One vector is turned by the same rotation once a tick. Each row is the vector after some number of ticks, and that number follows the row.
The counts run from 0 to 144.
[126 100  79 147 131 162 124  89 109 136 110 151 121 100  74 128 154 101
 164 166 156 166 149 110 113 146 123 101  96 116 148  92 129 113 113  99
 150 104 139 149 100  81 123 172 129] => 19
[181  83  80 123 142 125 118 107 112 116 115  83  86 120 114 164 167 130
 149 165 151 107  93 114 113 139 147  89 146 114 151 160 140 154 120 114
  98 112 119 118 144 134 158 155 163] => 120
[156 129  82 121 170  95 116 100  99 107 119 101 130 103 131 171 184 134
 168 163 131 137 132 113  93 147 130 102 119 151 136 138 128 106 107  67
 143 144 128  69 106 134 141 104 113] => 1
[114 174 121 138 136 131 112 114 164  96 112 104 100 106 119 154 167 127
 120 180 101 128 100 149 135 116 148  89 162 164 135 134 137 192 105 115
 113 119 104 116 155 161 123 181 151] => 47
[ 69 150  89 113 118 152  96 121 158 131 103 146 120  96 119 154 156  80
 119 166 121 175 116 160 131 133 140 100 118 137 120  97 124 131 122 115
 154 122 109  86 115 108 123 202 112] => 97
[156 128 107 144 148 124 131 126 139  95  82 103 108 119 111 172 172 119
 138 181 129 129  99 136 129 118 158  68 158 146 124 138 135 181 125 118
  95 122 103 121 149 160 121 166 177] => 49
[138 202 116 150 172 125 104 129 126 117 138  87 106 122 107 158 161 151
 136 181 115 104  97 117  92 130 147  82 168 160 126 158 115 160  94 110
 123 133 108 123 149 160 136 160 142] => 56
[153 173  87 154 173 155 119 116 116 129 140  90 119  90  81  98 174 111
 151 147 112 158 135 117  98 148 128 109 114 144 166 137 128 144 120  84
 121 110 127 162  77 126 128 128 157] => 137
[142  88  72 104 123 136 115 109 130 134 109  92  95 114 135 202 156 102
 132 161 145 109  78 132 107 133 145  99 153 115 123 131 130 144 111 122
  92 117 123  81 163 148 163 171 131] => 111
[114 120 103 111 120 127  94  95 151 122 136  83  84 107 153 181 142 131
 128 168 143 107  75 128 107 142 133 112 153 125 161 160 148 164 101 116
 119 125 124  83 174 138 157 180 117] => 113
[107 112  92 103 120 124  84  95 151 108  96 125  98 104 133 170 176 116
 128 184 127 146  99 153 145 128 148  85 137 140 124 142 146 159 114 114
 126 104 105  82 135 129 148 198 139] => 108
[164 151  94 138 168 141  87 103 112 124 147  88  95 101  94 123 182 144
 143 159 122 132 118 115 105 140 149 109 145 143 155 155 119 153  94  91
 112  90 120 160  96 131 159 149 159] => 127
[146 115  75 138 156 135 117  85  81 136 123 134 133 100  86 155 178 124
 170 171 144 153 144 103  91 148 134 104  98 135 137 123 117  87  98  78
 147 124 141 108  90 107 143 128 116] => 10
[122 130 113 140 111 146 153 124 167 103 110  84 100 108 134 171 133 101
 123 162 134 113  95 136 120 132 130  94 148 137 160 109 166 191 129 122
 102 145 119  93 188 153 117 175 146] => 43
[ 81 134  86 112 115 148  97 118 139 129 102 130 112 122 129 164 121 111
 135 182 146 143  64 155 118 124 141  81 151 108 139 133 120 151 117 137
 126 143 116 103 167 113 130 216 122] => 105
[152 110  96 112 146 122  78  85 134 106 113 101  86 105 119 156 191 145
 139 178 126 125  98 124 127 133 151  92 145 142 139 162 141 163  97  99
 114  87 108 111 126 133 163 165 152] => 118
[132 139  90 145 157 121 103  85  86 106 113 138 132 117 101 129 161 151
 181 177 159 163 129 108 106 148 132  90 113 132 157 155 121 101 103  89
 177 142 129 126 102  92 124 147 118] => 8
[ 92 141  86 106 124 151  91 115 132 131 106 129 108 110 126 160 151 102
 128 186 131 147  79 156 122 122 144  88 156 122 111 124 117 153 108 135
 128 129 109 105 150 129 150 215 122] => 106
[118 120  88 152 137 161 136  94  93 149 141 119 123 111  96 146 116 114
 174 157 175 131 125  96  77 163 111 115 105 107 176 116 126 102 104  94
 162 152 155 117 133  90 137 151  97] => 14
[130 140  78 149 162 143 144 140 110 155 128 104 121  98  88 152 129  67
 149 116 140 136 150 106  77 162 108  97  86 134 149  81 130  96 144  85
 150 125 128  87  93  97 123 117 125] => 81
[114 163  99 144 158 122  93  82 102 113 137 130 137 113 111 130 158 163
 170 179 150 150 134 109  98 155 128 105 108 145 168 155 121 102  99  80
 177 145 138 117 110  97 127 149  95] => 7
[109  88  66 104 114 147 132 124 143 133  82 132 119 106 120 180 142  65
 136 163 144 153 103 148 122 129 137  83 120 115 123  92 136 126 148 122
 118 134 113  72 143 118 126 183 126] => 100
[164 132  79 160 160 151 167 130 120 123 120  78 132  94  91 112 151  90
 161 128 141 143 142 110 101 158 115 101  99 128 188 128 154 143 150  82
 116 136 145 133 103 127 111 112 162] => 140
[ 82 161 100 137 110 183 128 124 171 129 125 116 100  94 105 144 144  95
 105 174 109 141 108 154 117 127 131 120 147 135 141  92 137 186 104 127
 114 117 123 126 152 134 127 200 129] => 36
[134 151 115 138 141 124 119 124 158  90  92 116 107 113 119 155 177 130
 126 182 117 132 105 142 140 116 152  74 159 155 138 139 143 189 113 121
 109 120  98 120 154 158 114 177 171] => 48
[ 78 136 105 141 111 177 117  97 163 126 130 140 108  87  94 122 140  98
 122 170 133 160 139 132 122 144 119 121 107 130 171  92 157 157 110 112
 156 104 127 142 120  85 115 203 126] => 27
[155 154  82 152 170 145 122 125 133 112 131  91 127  89  89 103 183 106
 147 145 116 157 151 115 112 151 126 108 103 156 173 131 142 153 131  74
 127 100 124 138  73 125 121 116 157] => 138
[110 100  86 127 102 179 147 105 167 140 108 114  97  84 100 165 162  66
 113 155 121 143 138 128 121 138 118 126 106 129 147  69 163 161 121 106
 111  95 122 105 131 127 130 165 137] => 31
[152 153 124 149 145 113 139 122 144  94 120  66  99 125 131 171 148 129
 140 166 137  90  88 119 106 139 137  86 154 149 158 153 156 178 118 107
 109 144 116  93 184 161 125 141 156] => 53
[ 89 146  84 131 140 147 111 122 150 122 102 141 125 101 101 127 145  76
 147 139 133 173 151 135 131 144 119  81  85 143 144  93 139 115 148  97
 173 118 107  96  92  82 111 168 122] => 88
[107 113  74 125 134 150 145 137 128 139  89 131 129 105  99 154 131  49
 144 131 148 163 132 132 109 143 117  78  90 119 139  77 137 110 162 104
 142 129 118  86 109  91 110 161 125] => 90
[130 165  82 163 159 158 160 135 118 152 150  66 129  82  93 115 129  82
 148 129 126 140 129 116  83 161 102 126 113 136 186 116 140 139 128  84
 122 146 153 124 113 134 113 106 120] => 142
[101 111 100 139 101 180 159 118 168 123 110 104  99  98 115 154 120  78
 122 154 145 130 123 133 118 142 115 109 115 111 180  88 177 173 139 116
 119 123 125 110 169 114 111 184 132] => 33
[128 191  98 173 178 145 124 142  99 140 147 107 120 126  83 123 116 115
 164 131 159 127 129 102  73 161 122  83 112 131 160 124 112 107 122  88
 163 141 129 135 111  86 118 142 120] => 75
[ 86 151  99 147 107 191 140 124 157 140 122 115 102  96 107 150 120  84
 119 168 129 138  98 146 106 133 126 117 146 119 147  86 138 182 110 128
 112 129 125 131 164 125 116 205 121] => 35
[169 152 100 167 186 110 119 125 100 109 108 108 114 129  89 136 163 133
 172 146 149 120 153  90  98 151 131  65 113 149 147 142 124 116 133  84
 143 118 111 120  97 105 119 120 154] => 69
[ 84 129  85 117 118 156 134 129 149 144 124 113 116  89 122 169 121  52
 128 130 132 146 125 130 104 154 107 111  98 130 151  75 145 118 141 107
 147 135 128  59 128 104 124 161 104] => 92
[ 82 153 110 134 111 169 118 119 181 110 112 126  99  99 109 143 155  99
 117 174 111 150 113 154 134 125 136 105 139 136 148 101 157 196 117 122
 127 106 113 123 143 130 113 210 143] => 37
[144 165 102 156 161 152 124 112 128 122 176  50  99  93 105 113 143 127
 147 140 130 119 116 104  83 164 119 126 127 140 201 152 150 160 112  85
 126 121 141 139 119 126 133 125 133] => 133
[148 192 116 157 160 128 122 132 113 119 131  82 107 121 111 166 142 140
 142 173 138  94  84 117  86 134 146  87 173 147 136 160 114 167  98 119
 109 155 121 128 170 155 130 150 148] => 55
[108  91  90 150 107 174 154  95 134 136 127 116 106  99 102 146 120  90
 145 148 165 135 133 110 105 160 103 116  94 104 185  88 170 131 123  98
 154 124 147 115 136  86 114 170 118] => 23
[129 107  82 130 119 168 151 132 156 127  88 111 109 101 100 175 167  72
 117 171 115 142 112 149 130 120 140  92 150 132 118  91 140 182 124 121
  89 113 107 117 147 157 118 183 164] => 40
[193 142  94 153 180 105 126 128 100 115 108  93 105 128  99 178 175 130
 155 156 139 104 120 100  93 131 151  70 145 152 123 149 120 135 118 100
 106 126 111 107 133 154 132 114 168] => 60
[108 182 113 140 131 151 116 130 157 113 121  97  97 105 116 157 154 121
 112 183 103 122  92 147 113 123 148  93 172 158 128 125 127 189  96 126
 103 130 111 123 169 163 128 187 142] => 46
[117 170 111 143 127 155 131 137 145 122 120  87 111 107 114 170 134 109
 116 174 119 120  79 143 104 118 141  93 167 139 133 129 130 188 107 130
 101 145 117 121 186 161 131 191 139] => 45
